Rotation paths and how fast each direction turns (degrees per step)
Each turn is a multiple of 5 degrees from 10 to 175, or 0.
Each row of a path follows its step; steps can be skipped.

step 0: [-7.0,-6.8,-2.8,-10.5,4.4,23.0,-7.1,15.1,10.4,16.7,-10.4,22.7,-15.1,-4.9,32.1,8.1,-2.0,31.7,4.4,36.2,-8.9,-6.1,-7.1,-19.3,1.1,-15.0,-1.0,-24.4,12.2,-12.5,-16.1,6.0,11.3,-39.2,-2.4,27.9,-16.8,-12.1,13.6,-5.6,13.6,22.9,21.6]
step 1: [-22.2,-4.0,-31.5,-0.4,-6.0,-15.5,-11.6,18.4,-17.7,14.8,0.0,5.0,23.1,23.9,22.9,-24.8,-26.7,-3.2,20.7,14.3,-12.1,31.2,-18.9,-16.1,-24.2,0.4,-4.3,2.5,39.6,-9.4,-3.8,28.5,0.0,-17.7,-10.5,2.5,-6.3,-0.2,5.4,2.1,-10.4,10.9,0.9]
step 2: [-10.1,17.9,-3.7,-5.6,2.6,-6.7,-11.9,19.9,-2.7,22.9,-29.7,-0.2,-18.1,5.4,6.5,12.4,-53.8,32.2,15.4,-8.0,-5.7,21.7,-5.6,-5.8,14.4,0.3,-19.2,-6.2,-3.2,-27.7,21.5,-14.7,-22.7,-13.9,-15.5,-1.3,-13.1,15.9,-17.8,7.9,5.4,1.8,-18.8]
step 3: [-4.1,14.8,-12.2,-13.2,-3.2,36.8,-23.7,-16.3,20.9,0.0,11.7,2.6,0.5,-26.3,38.8,-20.4,-22.4,25.8,-8.6,6.1,4.1,19.1,-8.8,-0.6,-10.6,-4.0,-13.4,-4.8,20.4,-32.8,24.1,-9.1,-4.7,25.9,-12.7,10.4,13.1,1.1,-0.2,-3.4,-22.9,-12.3,7.8]
step 4: [-9.8,-25.3,-31.5,-11.5,-22.5,-31.9,-30.6,1.4,-1.4,-13.8,11.4,6.0,-16.9,-10.6,32.5,17.1,-3.3,22.3,10.8,-27.1,-6.2,-5.6,-4.7,6.4,-2.8,1.7,-11.6,-21.8,13.8,-23.0,20.5,3.4,17.3,-4.8,-11.3,8.3,10.5,-24.2,-10.9,-17.2,22.2,-7.5,7.8]
step 5: [35.0,-9.6,-13.2,-8.9,-22.0,-1.5,0.6,12.3,23.4,13.0,-33.8,2.8,-13.7,-11.5,33.9,0.1,-26.0,14.6,39.5,-8.6,-13.5,-3.8,0.0,-9.2,-26.5,-3.0,29.6,12.7,3.1,-15.8,-14.5,13.5,8.5,7.7,3.5,0.2,17.2,-20.3,-3.4,2.6,-6.3,9.4,0.5]
step 6: [-10.4,-5.8,-20.3,0.5,24.9,16.9,-8.8,2.6,14.0,21.4,-7.5,27.3,-18.1,-6.3,18.9,17.2,-22.4,33.5,11.7,27.4,-16.9,-14.8,-11.4,-2.4,-11.0,-5.7,17.7,-37.4,17.3,8.9,-17.0,13.1,3.2,-27.9,-21.1,8.8,0.1,8.4,17.5,3.1,5.6,-10.6,12.1]
step 7: [-2.5,-11.7,2.5,-3.4,-25.0,6.5,1.0,8.5,-30.9,12.5,5.6,6.8,24.3,22.9,19.3,-3.8,-21.8,25.7,18.7,19.9,7.7,5.8,-30.6,-12.7,-29.2,10.4,-16.0,-4.3,31.4,-17.0,3.3,31.4,-20.4,-16.1,-27.5,-1.3,-5.4,-8.7,5.9,-8.7,-6.9,14.3,2.1]
step 8: [11.8,8.0,-10.0,1.0,-14.6,-10.7,-11.7,6.4,-16.9,28.4,4.9,13.7,-28.1,0.8,5.8,-4.8,-39.8,27.0,7.4,5.3,-16.2,42.8,20.9,-18.5,23.3,6.5,-2.6,-12.3,6.4,-42.3,11.5,4.1,-11.0,-9.5,-9.9,-10.1,-5.2,18.4,-1.4,8.5,12.0,-0.8,-13.3]
step 9: [-21.5,13.6,9.4,-13.2,-5.4,21.3,-35.0,6.0,17.0,-8.8,5.8,13.8,8.1,-27.7,42.6,-3.5,-19.8,33.8,8.3,21.4,-4.3,20.6,-1.5,-11.8,9.2,-9.6,-1.5,-0.2,6.9,-22.1,22.0,-9.1,1.2,9.9,15.0,27.9,-1.5,-8.4,-5.3,-12.6,-20.9,18.2,-4.3]
step 10: [-17.9,-32.4,-38.1,-14.1,-5.8,-35.9,-20.9,-4.4,11.7,-13.6,6.0,-2.7,-1.5,14.8,43.2,-12.7,-12.4,5.5,13.4,-7.8,-26.7,6.2,-12.2,16.5,-7.3,-16.3,-10.0,-15.6,18.4,-29.4,-1.0,-10.6,16.7,-4.0,-15.6,13.6,2.6,-8.2,-2.7,1.5,0.1,-12.9,-10.9]
step 11: [15.8,13.4,-24.2,-17.3,-18.3,10.4,1.8,29.2,25.9,7.2,-22.5,-21.8,-13.8,-3.8,22.3,6.4,-42.8,14.8,31.7,-16.2,-8.9,-12.9,-19.0,-5.4,-19.0,4.6,-1.6,-2.8,-12.5,-17.0,-4.8,-7.3,4.1,-11.4,-12.2,-0.7,3.9,-29.4,-11.3,9.3,14.0,19.2,10.1]
[-9.0,-4.8,6.0,-2.2,6.8,-2.9,2.9,1.8,1.0,2.8,-5.1,-0.3,-6.1,-2.2,-4.5,5.9,6.8,1.2,7.6,3.9,5.9,-4.0,5.4,-3.7,6.5,-0.2,-4.3,-11.8,2.4,-2.9,6.2,-5.9,3.2,-4.0,-6.6,-1.5,5.0,-3.9,-6.3,5.0,8.5,3.9,-3.2] => 170
[12.6,5.4,0.3,-6.3,2.6,-15.9,1.2,-1.2,2.6,5.4,-0.3,0.8,8.8,1.6,-3.5,-5.7,-4.1,3.7,0.5,-4.2,4.3,-5.2,-0.3,-5.5,5.0,7.3,4.8,3.9,0.0,-3.0,-3.3,-6.0,1.6,-1.3,-7.1,5.6,2.9,5.3,-4.4,-2.8,2.8,3.8,0.3] => 120
[0.6,-5.8,-3.3,7.7,1.3,-0.5,2.1,-10.6,-3.0,0.7,-6.3,2.0,-5.7,-2.3,-1.4,9.2,-1.1,6.1,-1.6,-5.2,6.6,-8.6,2.4,-3.1,-10.1,6.9,8.1,-1.1,-0.9,0.5,-0.8,4.0,-2.8,6.7,-0.6,-4.5,10.4,-0.6,0.4,-7.9,-2.0,-3.1,5.4] => 45
[-2.0,0.4,-6.5,-4.2,-6.6,-3.4,12.2,5.5,6.0,-4.7,0.1,-3.8,1.8,-11.7,5.6,2.0,6.8,-0.3,8.9,-1.5,4.5,-0.7,-1.6,4.7,0.5,-5.9,5.2,-4.2,-5.2,1.3,-11.6,1.4,-1.3,1.4,-5.6,-1.7,-2.8,3.6,7.4,-3.8,4.3,0.0,2.9] => 60
[3.7,-3.4,9.1,8.6,-5.0,-6.4,-9.7,-2.3,-0.5,2.6,4.5,0.6,0.7,-2.2,3.7,-1.4,3.4,3.2,7.5,-0.9,1.2,4.4,-0.4,9.4,3.4,-1.1,-1.2,-4.7,-8.3,-4.8,3.7,-9.0,7.9,11.4,4.6,2.2,1.3,-1.0,3.2,-0.1,-1.9,-1.5,8.9] => 65
[-9.8,3.7,-6.6,-1.9,7.1,-2.7,-1.8,-1.3,-0.7,0.2,-3.5,-1.0,-3.6,4.8,5.0,-5.5,-0.6,-1.5,-4.4,-0.7,5.4,0.3,-6.4,-5.1,0.8,4.7,-7.8,-3.2,-9.4,-8.2,-8.1,-2.3,3.2,5.9,8.7,-5.8,0.5,2.3,5.0,-3.7,-1.4,11.0,-5.6] => 45
[-4.0,4.1,0.8,-0.5,-5.6,4.0,8.6,1.4,6.9,1.4,2.9,4.6,5.8,-4.4,-8.2,-6.6,-3.8,-5.6,8.9,5.4,-0.9,3.4,-1.1,0.5,-6.1,8.3,-1.9,2.2,8.2,1.3,2.2,-1.9,4.9,9.0,0.4,-2.6,9.7,-8.3,0.8,-3.0,-6.0,5.8,-2.8] => 175
